In the rows, zero is written as 128.
Which row each row swaps with, under one turn or mirror
The rows were stretched afterwards, more along some directions than others.
q173: [132 104 152 148 137 141 134 113 133  93 133 116 100 127 120 151 155 128
 107 130 111  99 106 152 146 141 117 132 121]
q869: [148 105 147 152 133 134 109 156 138 116 130 122 108 131 158 123 133 108
  99 133 107  99 132 134 135 122 148 101 112]
q532: [113 109 134 141 139 134 106 113 145 136 132 134 118 128 116 134 149 141
 119  98 137  91 132 144 154 115 135 116 120]
q612: [144 107 159 149 137 138 126 113 134  94 129 117  95 126 122 159 159 120
 110 133 117 105 104 147 137 143 114 128 129]
q340: [152 109 136 144 145 130 131 123 152 108 126 129 124 137 116 111 140 120
 132  78 107  91 143 108 137 141 131 121 114]
q981: [110 116 107 141 117 137 113 132 147 128 137 135 121 114 130 152 168 108
  79 143 136  92 136 132 135 109 130 131 150]
q832: [136  97 125 144 136 137 141 139 157  92 133 121 134 126 107 148 139 117
 127 120 117 103 127 117 130 122 132 115 115]
q890: [192  91 163 158 134 136 105 130 156  92 132 141 127  93 113 152 140 121
 116 107  81 121 129 102 144 153 140 106 108]
q363: [128  78 152 172 126 155 121 119 154 101 151 131 108 124 107 162 149 146
 123 133 101  94 142 105 136 125 125 111 124]
q13: [118 105 148 143 137 141 105 120 144 127 133 121 121 123 113 128 151 133
 120 100 129  89 125 141 150 115 145 107 124]
q322: [115 107 140 148 140 139 101 116 142 133 136 129 124 124 118 137 155 139
 113 100 133  98 121 140 151 114 138 110 122]
q661: [130 110 145 144 109 119  98 136 140 127 111 144 136 122 163 123 159 134
 106 119 101  89 116 126 161 113 132 132 135]
q137: [163  97 139 148 148 119 124 131 135  93 148 126  97 150 147 121 128 113
 118 122 117 124 118 134 137 118 122 103 101]
q205: [161  98 135 147 142 121 130 122 126 100 153 130 100 153 143 116 128 114
 113 117 116 125 114 137 141 125 114 116  97]
q109: [132 127 153 150 132 119 119 117 155 115 121 135 122  93  92 159 149 139
 143 111 118 111 117 112 129 154 129 118 130]
q342: [211  94 160 161 131 139 119 123 159 106 151 128 127  99 123 139 131 120
 132 108  86 118 126 110 134 164 131 106 112]
q767: [134 116 146 146 145 140 131 110 131  96 138 113 105 127 122 152 150 122
 109 124 118 100 100 144 145 139 113 134 130]
q572: [141 107 122 149 133 132 134 133 162 102 137 126 134 116 117 160 143 116
 121 127 118 109 125 123 127 128 136 120 126]
q197: [145  83 163 170 127 154 103 128 154  97 141 128 109 110 105 173 150 133
 125 131  94 101 131 101 129 132 123 112 131]
q87: [133  87 131 150 119 150 112 142 132  99 139 114 123 132 132 142 136 137
 105 139  82  88 135 113 143 107 137 131 128]
q455: [150 126 125 167 146 136 132 130 187 130 109 153  99  99  98 152 136 122
 120 128 106  74 147 126 140 146 121  97 133]
q138: [164 111 153 182 120 141 118 157 167  98 137 138 131  92 160 129 130 119
 117 117  87 109 131 105 167 137 120 103 129]
q413: [151 109 145 153 129 132 106 160 149 122 125 126 109 123 162 131 130 108
 108 135 106  92 139 132 140 125 148  94 122]
q482: [149 113 117 151 110 132 128 122 158 124 155 120 118  98  92 150 144 133
 119 109 121 118 134 125 139 134 130 125 101]
q83: [152  76 152 147 112 148 145 146 144  85 132 123 111 113 131 154 127 120
 116 148 100 105 136 128 146 131 123 123 125]
q755: [174 118 136 171 129 146 128 118 165 139 122 137 103 101  91 146 152 137
 113 124 116  99 142 131 125 136 128 125 105]
q210: [175 109 146 150 136 135 112 141 171  99 123 123 130 104 125 154 139 103
 115 113  66  83 121 112 153 136 130 102 154]
q919: [129  78 150 162 128 149 121 132 163  94 139 137 106 111 106 176 152 136
 113 141 104  80 133  99 136 130 112 114 134]
q378: [159  99 145 148 136 125 129 128 126  93 146 120 103 146 149 112 131 112
 114 129 124 127 115 135 136 118 120 122 105]
q693: [138 100 128 150 122 142 105 141 141 109 128 133 119 122 130 144 138 137
 104 136  84 103 146 113 142 108 140 132 123]
q883: [127 111 145 153 113 118  98 149 141 118 108 143 143 122 158 124 160 134
  95 118 100  89 118 120 161 117 138 135 138]
q467: [148  87 111 152 120 134 104 102 161 120 172 132 131 128 139 160 166 137
  96 139 105 102 116 140 139 121 136 125 107]
q485: [130 107 124 148 133 137 139 131 156  96 132 114 141 130 114 155 147 111
 115 122 124 100 118 119 129 129 126 130 127]
q960: [140 124 135 164 155 136 128 134 182 121 100 145 106 109  98 156 141 130
 120 128 112  71 139 130 137 151 121 107 124]
q284: [173 109 150 174 133 139 117 147 140  88 142 125 143  93 149 131 126 109
 111 115  79 106 118 102 156 147 116 118 132]
q719: [143 115 119 154 103 129 123 120 154 130 159 112 120  99 102 159 148 132
 120 119 127 111 125 134 133 136 130 127  99]
q249: [153 107 132 149 146 132 131 127 157 107 127 127 126 130 112 112 141 121
 138  80 109  97 150 106 134 137 135 114 112]
q442: [164 106 139 152 134 133 103 145 181  96 120 126 129 104 134 149 139 103
 113 118  67  78 133 111 158 124 132 100 154]
q629: [112 114 119 150 116 142 111 130 141 137 132 132 121 124 137 150 173 114
  80 140 134  89 125 140 135 110 120 134 149]
q264: [144 109 142 152 133 132 109 150 137 126 133 127 112 124 163 124 128 115
 100 130 104  90 129 138 142 125 147 101 115]
q648: [144 102 138 151 127 144 111 138 142 109 132 124 114 123 128 145 135 139
 116 136  89 100 140 112 133 114 141 123 123]
q557: [117 108 134 141 118 119  90 137 140 120 119 150 151 127 165 120 153 145
  92 115 107  93 122 123 170 105 141 140 133]
q141: [147 120 113 144 101 127 130 113 155 127 161 121 113  94  97 154 143 128
 119 115 125 118 131 132 137 136 129 127 102]
q481: [160 107 140 170 110 149 128 122 161 131 119 137 101  96  93 143 151 141
 111 124 116  95 150 136 131 129 133 129  96]
q123: [134 114 150 151 133 145 128 112 129 104 134 109 103 119 122 151 162 120
 110 129 122 103 104 152 139 139 118 134 125]
q477: [123 109 137 146 111 118  91 149 147 125 119 150 147 120 169 120 158 142
  98 120  98  95 125 121 169 108 145 126 130]
q899: [174 108 149 172 126 147 122 133 159 123 105 144 106 106  92 143 151 139
 109 116 104  95 142 126 133 139 134 128 109]
q878: [168 104 135 149 135 137 111 143 167 101 125 125 139 113 129 149 142 104
 109 114  64  77 120 118 156 135 125 115 153]
q269: [141  77 154 150 116 157 146 150 149  85 127 132 110 124 127 143 129 135
 113 142 102 107 140 125 149 124 124 126 127]
q586: [113 105 133 143 136 140 104 111 148 136 133 128 116 124 107 139 156 135
 114 109 134  81 121 148 148 113 140 108 122]
q704: [165  98 144 159 144 127 124 122 127 103 153 125  99 147 144 114 134 118
 118 119 120 130 118 132 131 121 120 111  98]
q577: [127  95 114 160 129 152 129 124 120 121 149 144 110 144 160 107 153 130
  59 133 103 102 116 148 148 110 115 145  99]
q486: [125 103 131 140 131 139 136 139 154 102 128 124 138 129 123 144 147 122
 119 122 118 107 121 122 133 118 135 119 125]
q443: [170 111 142 171 131 144 128 128 171 124 114 133 108  98  81 150 146 138
 123 117 120  96 148 121 129 135 128 126 107]
q353: [150 102 143 148 145 131 125 121 150  96 125 125 130 134 120 118 146 120
 127  84 108  99 143 110 140 136 134 121 110]
q361: [198  86 165 158 124 143 119 148 166 100 138 134 127  99 126 144 134 118
 132 115  80 114 134 106 142 155 140 101 114]
q207: [137  91 128 157 125 145 118 137 141 112 144 131 116 128 132 147 138 147
 104 144  82  96 142 116 139 116 133 124 117]
q893: [160 109 145 156 135 136 106 153 181 104 114 136 138 104 143 155 147 113
 111 115  70  84 130 109 163 133 126 104 157]
q224: [157  85 118 146 121 121 107  98 157 117 170 136 121 135 132 159 157 126
 101 138  97  93 105 137 141 123 121 122 121]
q55: [142  90 133 173 126 163 128 139 117 115 140 140 107 141 157 101 160 129
  72 128  87 106 115 135 148 120 111 148 107]
q476: [157 104 152 149 128 132 108 153 141 120 128 130  94 127 153 127 126 109
 109 131 102  93 138 130 136 119 145  92 118]
q728: [137  89 117 156 139 148 128 124 112 110 145 147 106 154 151 113 151 126
  66 122 105 100 111 137 145 112 112 150  96]
q857: [138  90 111 139 127 124 104  96 157 119 174 129 142 135 136 159 160 137
  89 142 107  96 105 141 144 119 131 131 113]
q272: [172 105 156 188 128 154 132 154 149  94 140 121 125  89 147 131 130 114
 114 129  95 106 120 107 144 142 108 115 135]
q920: [166 106 143 154 138 128 126 123 126  98 152 116  96 141 139 117 132 109
 123 125 122 134 113 132 130 124 121 114 100]
q276: [108 117 109 152 119 144 101 140 148 133 145 132 138 110 143 146 170 112
  79 141 127 102 133 133 140 107 134 125 146]
q924: [118 103 141 145 145 137 105 119 140 130 131 125 117 130 115 137 149 141
 116 102 130  84 125 140 153 114 137 113 124]
q613: [161 104 135 171 131 136 132 151 152  92 147 130 136  93 151 140 129 117
 103 133  95  89 123 100 154 144 106 122 131]
q429: [140  96 119 162 126 155 138 137 127 117 144 142 102 140 153 103 152 127
  69 129  99  93 114 142 146 121 113 147 103]
q954: [149  88 119 150 125 127 105 104 160 119 170 132 136 133 140 157 165 137
 101 137  98  98 108 133 145 124 128 127 119]
q67: [119 120 111 144 123 127 110 132 142 130 140 133 126 117 130 156 164 111
  82 137 144  89 122 140 133 112 121 137 143]
q6: [155 124 152 162 134 124 126 129 151 111 137 115 133  94 102 163 147 130
 149 121 120 103 108 113 115 165 119 130 131]
q315: [130  80 155 173 136 163 114 127 154  96 136 133 104 113  94 167 152 134
 109 137 106  95 139 101 125 123 126 102 132]
q829: [140 135 144 158 140 123 129 124 162 114 124 133 125  88  92 161 150 139
 143 120 120 109 121 113 130 162 123 127 125]

q322 pairs with q704
q893 pairs with q207
q693 pairs with q878

Which row each row swaps with, under one turn or mirror
The rows were stretched afterwards, more along some directions than others.
q822: [113 129 141 168 104 117 146 131 126 163 124 140 147 136 148 101 142 128
 122 134 137 117 134 134 151]
q993: [136 139 140 171 122 130 129 126 108 132 130 143 107 134 137 124 117 155
  91 161 120 123 119 145 129]
q466: [126 119 126 144 110 106 128 115 126 133 128 150 107 127 128 120 135 146
 132 154 100  86 109 143 122]
q916: [131 132 123 140 115 132 127 119 132 129 129 150 132 123 161 135 146 151
 114 159 111 108 145 143 138]
q590: [132 144 130 176 118  97 128 133 131 123 110 162 114 119 130 102 165 163
 102 135 100  92 127 150 142]
q649: [102 130 126 149 136 139 139 122 115 154 133 118 136 127 118 118 119 126
  85 164 151 134 131 135 108]
q294: [109 131 124 167 124 123 129 117 116 131 134 131 130 129 125 104 148 127
  78 137 121 133 130 130 125]
q884: [126 110 126 180 140 109 141 121 127 130 137 160 115 132 151 120 149 166
 125 137 110 101 119 147 126]
q980: [118 118 136 144 113 101 135 119 112 149 144 137 110 117 144 135 130 129
 104 163 135 103 129 141 133]
q813: [131 150 128 152 135 141 139 137 116 141 122 142 138 128 128 128 135 154
 123 124 112 107 137 152 140]
q402: [125 156 134 164 110 123 119 125 115 121 111 151 129 125 138 113 125 151
 105 167  80  96 137 158 131]
q773: [143 129 127 181 143  95 126 140 122 122 137 157 114 128 145 113 161 157
 112 132 106  97 130 161 146]
q827: [111 123 128 151 121 128 124 121 136 137 144 124 118 114 124 114 128 148
 107 154 137 110 127 131 130]
q713: [132 127 121 129 137 104 115 134 103 136 126 149 111 124 133 127 126 155
 119 145  93 104 126 155 127]
q700: [128 150 132 151 124 108 132 144 108 123 149 130 110 115 118 116 132 141
 110 180 116 133 123 157 107]
q595: [114 117 109 145 112 122 121 127 126 126 152 148 119 114 142 116 134 111
  93 168 133 106 128 120 118]
q314: [111 119 128 168 134 133 142 114 103 143 152 131 125 120 105 107 139 134
  87 137 127 131 131 143 101]
q310: [127  99 116 150 128  97 151 127 114 147 161 164 116 108 111 113 143 153
 122 161 132  99 119 159  98]
q174: [124 137 138 157 125 146 130 130 101 145 130 116 123 131  98 118 118 117
  78 138 127 131 129 142 121]
q835: [123 136 126 152 104 146 131 121 131 142 118 151 132 137 128 112 137 110
  91 154 137 108 135 131 131]
q987: [132 121 113 145 112 113 151 119 136 130 140 154 125 122 135 113 144 145
  96 138 116  87 137 151 125]
q502: [102 127 114 158 113 120 144 127 111 150 138 154 123 117 125 127 140 148
  87 187 119  94 140 149 123]
q324: [123 120 138 177 111  89 136 125 115 130 165 151 115 112 122 113 162 157
 110 161 118  95 132 153 116]
q798: [107 106 137 153 135 104 128 130 114 144 162 127 112 130 151 117 131 143
  90 125 141 137 131 141 110]
q391: [108 132 125 160 129 123 130 111 108 135 131 136 130 127 126 112 147 131
  74 141 116 131 134 132 124]
q855: [123 136 122 141 112 120 146 119 136 139 129 136 136 133 129 106 133 138
  98 140 123 101 136 144 132]
q872: [113 127 125 157 101 110 128 144 113 144 132 168 118 102 133 127 150 157
 101 186 122  99 134 146 129]
q20: [139 113 107 133 114  88 132 144 125 138 137 180 115 106 130 125 154 145
  97 163 126 100 128 157 120]
q350: [117 117 126 175 135 115 135 127 132 132 128 154 118 133 156 118 147 163
 129 126 110 110 124 140 135]
q826: [118 117 128 156 118 100 132 121 116 134 136 165  88 112 111 134 137 151
 107 156 136  76 119 150 134]
q845: [123 127 137 158 131 147 140 110 122 145 149 140 129 127 124 117 126 139
 104 152 119  93 125 133 140]
q510: [131 124 144 156 114 128 141 108 103 144 147 142 115 114 114 109 117 126
  87 143 132 126 138 142 101]
q551: [124 101 123 159 129  96 151 123 111 143 166 156 118 109 103 105 142 145
 111 159 137 109 123 161  87]
q143: [126 125 149 158 119 119 140 119 103 152 162 132 123 113 107 110 116 139
 104 177 135 143 118 151  99]
q128: [119 116 124 157 127  99 139 122 114 140 134 170  91 106 118 141 141 153
 111 144 133  71 119 148 143]
q51: [106 119 129 173 118 124 140 140 115 147 127 142 130 113 134 119 133 152
 114 175 107 111 128 149 123]
q49: [134 124 123 146 112  99 139 150 142 140 125 152 133 125 138 108 157 142
 127 138 120 137 141 150 124]
q908: [117 137 145 163 127 114 138 120 103 139 137 132 106 128 142 121 115 150
  96 145 108 121 145 144 117]
q95: [120 125 135 172  92  99 143 129 131 151 141 135 131 140 144  94 164 148
 114 150 131 109 141 150 127]
q850: [132 145 132 154 105 134 129 123 127 126 125 156 130 130 141 126 145 162
 114 161  82  82 146 156 144]
q780: [107 146 122 159 138 120 121 141 114 125 136 142 100 112 140 133 137 151
 101 164 109  90 143 144 131]
q521: [105 146 130 158 132 121 124 146 126 140 118 114 110 142 152 124 137 142
  97 140 138 134 137 133 142]
q472: [ 98 114 146 161 108 113 136 105  93 152 152 149 113 126 128 118 137 145
  82 163 139  98 136 147 112]
q592: [126 129 123 143 112 110 145 119 129 137 137 141 130 127 128 107 134 138
  89 142 119 100 142 151 124]
q474: [112 121 120 146 122  98 115 130 113 132 157 124  99 127 119 101 148 123
  94 152 122 102 132 145 105]
q91: [120 128 134 158 117 131 119 136 122 132 144 123 125 122 149 139 133 137
 110 166 133 110 130 134 137]
q385: [104 110 125 146 126 131 123 121 117 141 128 139 125 129 160 115 143 114
 104 129 127 141 141 123 127]
q107: [110 150 136 180 121 105 126 129 138 121 135 130 114 128 144  98 154 135
 128 142 116 109 134 140 137]
q164: [116 123 124 132 125 117 125 131  92 136 137 169 115 105 133 143 141 124
  99 159 108 116 153 145 119]
q115: [113 136 128 148 117 130 125 116 134 136 139 128 119 114 124 109 130 150
 116 158 126 109 127 132 130]
q603: [116 107 102 148 135 134 126 144 126 147 150 136 121 111 133 130 126 127
  87 153 132 120 119 134 111]
q731: [115 106 131 144 129 111 148 114 118 146 148 142 110 113 130 126 112 130
 118 155 152 130 114 141 106]
q643: [104 123 117 154 130 141 129 128 126 132 123 145 145 128 155 115 144 109
  94 149 132 132 140 124 113]
q428: [126 112 119 164 107 115 133 125 141 123 143 165 139 119 157 104 172 125
 119 142 112  97 136 133 135]
q605: [132 119 133 146 104 116 143 113 115 150 159 145 122 106 107 118 145 148
  98 174 132  96 127 159 129]
q135: [120 126 115 148 108 111 119 142 124 129 122 172 103 110 162 133 160 129
  96 162 113 100 137 144 144]
q193: [105 141 137 171 128 158 129 134 117 144 126 122 134 122 130 114 137 123
  80 154 128 146 133 138 129]
q690: [136 136 112 149 126 127 126 144 106 132 128 159 118 124 127 126 152 142
  64 151  95 113 140 162 125]
q769: [124 106 123 164 131 118 158 118 118 139 163 149 122 116 108 106 142 148
 111 151 135 109 125 157  92]
q582: [114 137 121 149 105 107 129 143 110 151 149 135 112 127 136 114 129 152
 113 171 108 111 128 155 125]
q555: [130 137 136 161 116 114 146 126 111 145 121 141 130 113 141 117 143 141
  95 157 117 106 135 142 145]
q598: [116 137 130 159 125 120 129 107 117 132 125 155 138 136 124 107 141 138
 100 149 122  86 122 136 146]
q147: [116 126 125 135 119 124 124 133  93 135 137 161 112 107 130 141 136 120
  97 160 108 112 154 144 122]
q22: [131 142 134 174 112 105 135 134 104 142 125 169 106  99 130 120 143 165
 100 153  78  79 138 165 146]
q902: [129 111 127 171 142 122 147 117 103 140 140 170 114 115 128 142 137 163
 101 154 126 112 117 157 117]
q914: [120 145 133 164 129 149 136 125  98 136 129 130 113 135 121 123 119 139
  81 145  90 119 136 156 121]
q926: [140 154 130 158  98 106 126 149 146 117 120 149 117 145 146 102 166 147
 115 155  99 105 143 158 158]
q794: [113 119 127 162 121 115 148 146 113 153 157 145 123 119 143 123 114 146
  98 155 127 127 136 153 108]
q169: [125 125  99 160 125 104 139 117 125 133 127 176 117 123 163 118 155 172
 115 144 109  70 122 138 141]
q25: [107 107 118 161 131 110 136 117 113 134 180 128 106 106 120 128 132 123
  78 150 150 104 122 135 102]
q928: [119 120 111 138 112 114 133 122 119 126 138 170 116 112 145 130 146 124
  92 140 113  91 148 138 130]
q866: [106 130 126 153 111 138 125 123  97 136 141 155 122 120 113 129 143 123
  68 157 113 107 136 148 133]
q124: [112 125 136 162 123 129 138 120 110 142 137 146 133 119 112  99 116 113
  65 133 127 113 130 136 115]
q432: [123 140 128 160 104 127 128 122 121 130 126 166 120 128 141 127 155 166
 111 158  87  69 145 156 153]

q866 pairs with q385
q902 pairs with q916
q49 pairs with q502
q169 pairs with q813
q908 pairs with q324
q551 pairs with q592
q773 pairs with q402
q884 pairs with q850

